Turns, then the turns between two rows, first turn first; the first pair answered:
turn ditu:
[ -1  18 -15  -5  -4   0   3  -1 -12  22  -6] => [  0  -3 -20   4   4  11   0   7 -21  16   0]
[-1 -8  2 -4 16 -7 -1 -5  1 -3  0] => [ 1 -8  6 -4 15 -6  4 -2  2 -6  2]
[  2 -21 -11  11  -8   4   6  18   0 -24  19] => [  1   8   2  -2 -23 -10  18  10  16 -23  12]
[  1 -21  -7   9   4  14  -3  15 -17   0  10] => [  3  -7  10  -2 -11   7  17  21  -3 -13  11]
turn ludet:
[ -2   6   7 -12 -25  -1   5  18 -12  13   4] => [ -4   3  -7  -4 -14   2 -12  10 -20  25  -1]
[  2 -31   3  14  28  15  -9   1   3 -14   2] => [  4 -20  22   0   4  10  15  12  16 -30   8]
[ -3  -5  14  11  22  -7   1 -11  10  -3  -1] => [-4  2 21  4 10 -9 10 -6 14 -7  1]
turn fato:
[  6  -7  15  -8 -30   1  16  26  -3 -18  15] => [  0  12 -15  -5 -30  -3 -16   8 -23  25   1]
[  9 -12   7   6 -29  18  10  11 -13   4  10] => [  5  18  -3   4 -25   2  -5 -17  -4  25  -9]
[ -4  15   6   0 -19  -4   0  -5   1  12  -8] => [ -2   4  15   1 -20   2  12   4   5  -5   0]
turn fulu:
[  1  -4 -19  10  12   8  -2   0  -5   6   1] => [ -1  18 -14  -2  -8  -2   5   1  -2  13  -3]
[  5  18   2 -24 -23  -7  -4   9 -17  28 -12] => [ 10 -29   5 -10  -6  15   2  28 -26   4   7]
[  4  -4   9 -10  -9   9  33  26  -1 -32   7] => [  0  -9 -20  17  44   4  -8 -12  -3 -12 -12]
Then:
Between the rows of a pair lie 2 to 3 turns.
[  9   5  19  -3   6 -12  15 -12  29 -13  -3] => [  6  21  10 -14 -20 -14  13  -6  15   9  -2] : ditu then ditu then fulu
[ -2   3  -3   4  25  -3  -2 -11  -5  -4 -16] => [ -4  12 -10   0  16  -4  -6 -10 -12   9 -17] : fulu then ludet then ludet
[ -1 -13  -4  21  38  -2 -12 -19  10  -9  -8] => [ -5  24  -6   6  15 -18 -13 -27  13  13 -18] : fato then fulu then ludet
[  6 -29  11  -2  -2  17  17  29  -6 -20  24] => [  5 -36  -5   5   6  22   2  24 -19  -7  21] : fato then ditu then ludet
[ -6  24  11 -17 -19 -18  -1 -26   9   8 -12] => [ -3  13  25 -21 -26 -14  16 -11  13 -10  -2] : fulu then ditu
[  3  10   8  -3   7 -14   2 -11  17  -4  -5] => [  0   8 -10  -6 -12  -5  -8   3 -10  21   0] : fato then ludet then fato
[ -1  -4 -12  26   6   3 -12 -19  -4   1  -8] => [  1  -1  12  12 -17   3  19   1   8 -21   3] : ludet then fulu then fulu
[  5   1  -4  -4 -16   6   3  13 -14  -4  16] => [  3  24  -5  -1   1 -10  -6 -14   2   3  -2] : ludet then ludet then fato
[  3 -11 -25   9  19  -3 -25  -7  -3   4  -7] => [  4   3 -11 -13 -29  -3  -1  20 -11   9   5] : fulu then fato then fato
[ 10  -9   6  12   5   5  26   2   1 -14   9] => [  6  -6  -3  21  23   1  11 -14  -1  -3   1] : fulu then ditu
[-22  22  23 -12  16 -27  24 -15  25 -23 -29] => [-20 -41  -3  16  47   4   2   3  -8 -25 -12] : fato then ditu then fulu
[ 12  -2  10   5  13  -4   7 -13  13  -2  -5] => [ 12  -6   5  10  18  -2   1 -14  10   2  -5] : ditu then ditu
[  2 -14   5  14  28   2   8  -6  13 -20   3] => [ -1 -21  -6  19  31   7  -3  -5   1  -8   3] : fulu then ditu then ditu
[ -9  20   4  -6 -30 -11   7   7   1  26  -3] => [ -6 -19 -12  13 -10   8  -8  16 -20  23   7] : ditu then ditu
[  5 -23   1   5   6  13   4  10  -9 -25  12] => [ -1  31   0 -13 -16 -12  -1 -12   0   4  -8] : ludet then fulu then fulu
[ -1   4 -22  -4 -11  -2 -17   6 -18  28  13] => [ -1   5 -26   3   4  -6 -24  -7 -13  28   7] : ditu then ludet then fulu
[-11 -22 -13  10 -16   9   1  16 -21  13   7] => [-12   9   6  -7 -35  -5  18  13  -1   8   0] : ditu then ditu
[ -4  -3  -6   7  23   3 -10 -26   7  -2 -11] => [ -5   8 -14   1   9   2 -15 -24   0  15 -12] : fulu then ludet then ludet
[ -6   7  -8  11  29  -8 -11 -32   5  -1 -16] => [ -4  18   1 -18 -35  -2  15   7 -15   8   1] : fulu then fato then ditu
[ 10 -17 -15  19   4   6 -11  -5   8  -4  13] => [ 10  -1   3   4 -16  -3  12   1  21 -14  14] : fulu then fato
[  3 -21  -9   5  14  16   2   6  -6  -7   2] => [ -1 -12 -18   6  16  12 -10  -4 -10  10  -7] : fulu then ditu
[ -6 -25 -11   6   5   4   4  17 -16 -13  12] => [ -5  13   6 -12 -20 -12  20  12   1 -13   5] : ludet then ditu
[  0 -17 -17   2 -12  20 -14  20 -29  16  12] => [  0 -17 -22  16  20  12 -27  -4 -16  16   1] : ditu then fulu
[ 11 -28   2  -1 -14  16   6  31 -20  -6  19] => [  5   6 -17  11  26  -8 -29 -24  -4  21 -13] : fulu then ditu then fato
[  8  -3  -4  -9 -25   3  -7  22  -7   7   5] => [  6   6  -1   5  18 -12 -16 -12  20  -5 -13] : fulu then fato then ludet
[  2  12  20   0  32 -20  -1 -19  25  -9 -10] => [  5  -1  23 -21 -25  -1  17  30  -6  -3  17] : fulu then fato then ditu
[ -4  12 -23   0 -11   0 -17  -3 -20  37  -3] => [ -2  15  -5  10  26 -14 -10 -30  16   8 -13] : ditu then fato then ludet
[  2   3  10  -4 -10  -3  19  12   8 -10   6] => [ -2  21   4  -8 -15 -10  10   3   6   4  -1] : ditu then fato then ditu
[  4  17   5  -7 -16  -7  18   5  10   2  -5] => [  6  -7   7  -2 -10   5  21  16   6 -12   5] : fulu then ludet
[ -6  31   8 -18 -33 -15  25   9   3   6  -1] => [  1 -18  11  -3 -13   6  30  29  -4 -23  18] : fulu then ludet
[ 13  24  18 -20 -22  -2   3  12  -7 -12  -9] => [ 15 -17   7  -3  -3  19  -6  24 -25 -19   2] : fato then fato then fulu
[  6 -10   8 -11 -24   8   1  28 -23   1  19] => [  2  23   8 -20 -31 -11  -3  11 -13  16   5] : ditu then fato
[  5   8 -24  -7  13  -4 -21 -15   5  12 -20] => [  6  -1 -26  -3  20   0 -22 -14   2  10 -17] : fulu then fulu then fato
[-5  8 -7  4  3 -3 -8 -9 -2 15 -7] => [-6 11 -4 -2 -9 -3 -2 -3 -4 16 -6] : ditu then fulu
[  8 -17   3  10   7  15   6  10  -2 -16  17] => [  4  11   0  11  21  -4  -6 -19  15  -4  -1] : fato then fato then ditu
[  3 -15   2   8   9   2   6   1   9 -14   2] => [  1  -8 -10   2 -11   6  -3   9 -13  12   5] : ludet then fato
[-10 -11  -4  -8 -25  16   2  30 -22  14  13] => [-12  28   0 -18 -29  -6   1   6  -3  25  -5] : ditu then fato
[ -4  33  11 -17 -15   3  10 -32  24   5 -22] => [  2 -13  25 -10  -8  25  29  -1  21 -31   1] : ludet then fato
[ -1 -18 -15   6  -3  12 -16   9 -14   6   7] => [  1  -1   5   8  21  -6  -7 -14  19 -15  -6] : ditu then fulu then fato
[-14  15  17 -14   9 -10  -3 -11  14  -5 -11] => [-13 -16  -2  -7  -2  13 -14  15 -20   9   4] : fulu then fato
[  2 -21  -8   2   6  17   1   5  -3  -5   7] => [ -2   2 -19  -4  -2   8 -11  -5  -7  18  -2] : ludet then fato
[  5 -20  16   7  19   3  16   6  19 -34   4] => [  2 -34 -15  13  10  18 -11  16 -20   1  10] : ditu then fulu then fato
[  0 -17  34   1  -2  10  25  28  -1 -28  18] => [ -9  47  14 -12 -19 -19  -2  -6  -3  27 -13] : ditu then ludet
[ -3  -3  13   7   9 -11  -2  -6  -4  14 -10] => [ -3  -6  19   2  -8  -7   6   8 -10  14  -2] : fulu then fato
[ -2   8  12  -1   4 -13  10 -26  23 -14 -11] => [ -3   5  18  -3  -4 -10  17 -18  22 -20  -5] : fulu then fulu then ludet
[  0 -17   8   6  24   1   3 -10  15 -22  -1] => [ -1   5  15  -3  13 -11   9 -16  25 -19  -7] : ditu then fulu
[  4  20  26   4   3 -26  -3 -19  24  -5  -5] => [  4  26  27  -3 -14 -25   1 -11  18   3  -3] : ludet then fulu then ditu
[  4  -1 -29   7  36  19 -19   6   4  -2  -4] => [  3  39 -18 -11  16  -1  -8  -6  20   6 -14] : fato then fato then fulu
[ -8   4 -20   0   6   7 -15   2 -15  15   4] => [ -7  -4 -15  -2  -2  13  -7  13 -19   9   9] : fulu then ditu then fulu
[ -6 -16 -20  -2  15  12   4   6 -37  15  13] => [ -9  14 -17  -4  29  -9  -3 -26 -14  20  -5] : ludet then fato
[ 11 -10  16 -18 -17  19  13  28 -10  -9  14] => [  4  26  -5 -21 -17   3 -14   0 -14  31  -6] : ditu then ludet
[ 5 -8 -5 11 12  2 -8 -4 -6  6  1] => [  3   6  -2   6   9  -6  -6 -11   1  10  -5] : ditu then fulu
[ -2  12  -5 -13 -32   3   1  18 -20  16  14] => [ -5  21 -20  -3  -7  -5 -23  -9 -16  30  -2] : fato then ditu
[ 11 -24 -32  12  16   4 -11 -20  -4   2 -14] => [ 13 -19 -24  13  23   0  -5 -26   9  -8 -17] : ditu then ludet then fulu
[  2   3   4 -10 -25  10   0   9  -1  13  -1] => [  2  15  12  -7  -8  -1   1 -11  21   5 -11] : ludet then fato
[  0 -36 -16  11  22  -1 -34   7 -32  10   6] => [ -3  -4 -11  10  34 -23 -37 -24  -8  15 -13] : ditu then fulu
[  9  -7   3   8  16  -9  12 -17  15 -21  -2] => [  5   9 -15   7  12 -13  -8 -28   2   8 -11] : fulu then ludet then ditu
[  4  11   5 -13   1  -7   9  -7  27 -22   7] => [  1  15 -10  -6  13  -9 -11 -22  22  -5  -2] : ditu then ludet
[  4 -12  -5  12  26   1 -10  -9   5  -5  -7] => [  3  -4 -16   2  -5   5 -15   5 -17  21  -3] : fulu then fulu then fato
[  4   4 -18 -18 -20   1  -4  25 -33  22   3] => [  4  22 -10  -3  31 -21 -16 -23   8   6 -22] : fulu then fato then ludet
[-10  12 -17  11   9  -9  -5  -9 -17  16  -4] => [ -9  14  -9  14  20 -13  -2 -18  -1   3  -9] : ditu then fato
[ -4  19 -15  -2 -13   0 -10   0 -14  23  -5] => [  0  12   1  -8 -28   6  11  20 -11   5   7] : fulu then ditu
[ -2  20  -2 -14 -31  -7   4   5  -8  29  -1] => [  4  -5  16 -13 -27   4  26  23   1  -6  12] : fulu then ditu
[  2   4 -16   9  31   4 -21 -21  -9  16  -7] => [  5  18  12 -24 -27   4  22  15  -8   2  10] : fulu then fato
[ -5   6  -3  -4  19  -9  -7 -13  13 -10 -16] => [ -2 -23 -10   0  11  11  -7  10 -11  -7   0] : ditu then ludet then fato
[ 11 -28  -2   2   9  12 -12  10  -5   4   5] => [  8  -7 -10  -6  -7   4 -18   5 -10  26  -3] : ditu then fato
[ 17 -20  14  22  16  -4   9  -2   2 -36  -2] => [ 12 -13 -13  12 -23   5  -8  16 -38   8   4] : ludet then fato
[ 13 -30 -21   5  21   8 -19  -5  -8   8  -1] => [ 15  -3  14  -8  16 -11  12 -13  30 -21  -7] : fulu then ludet then fato
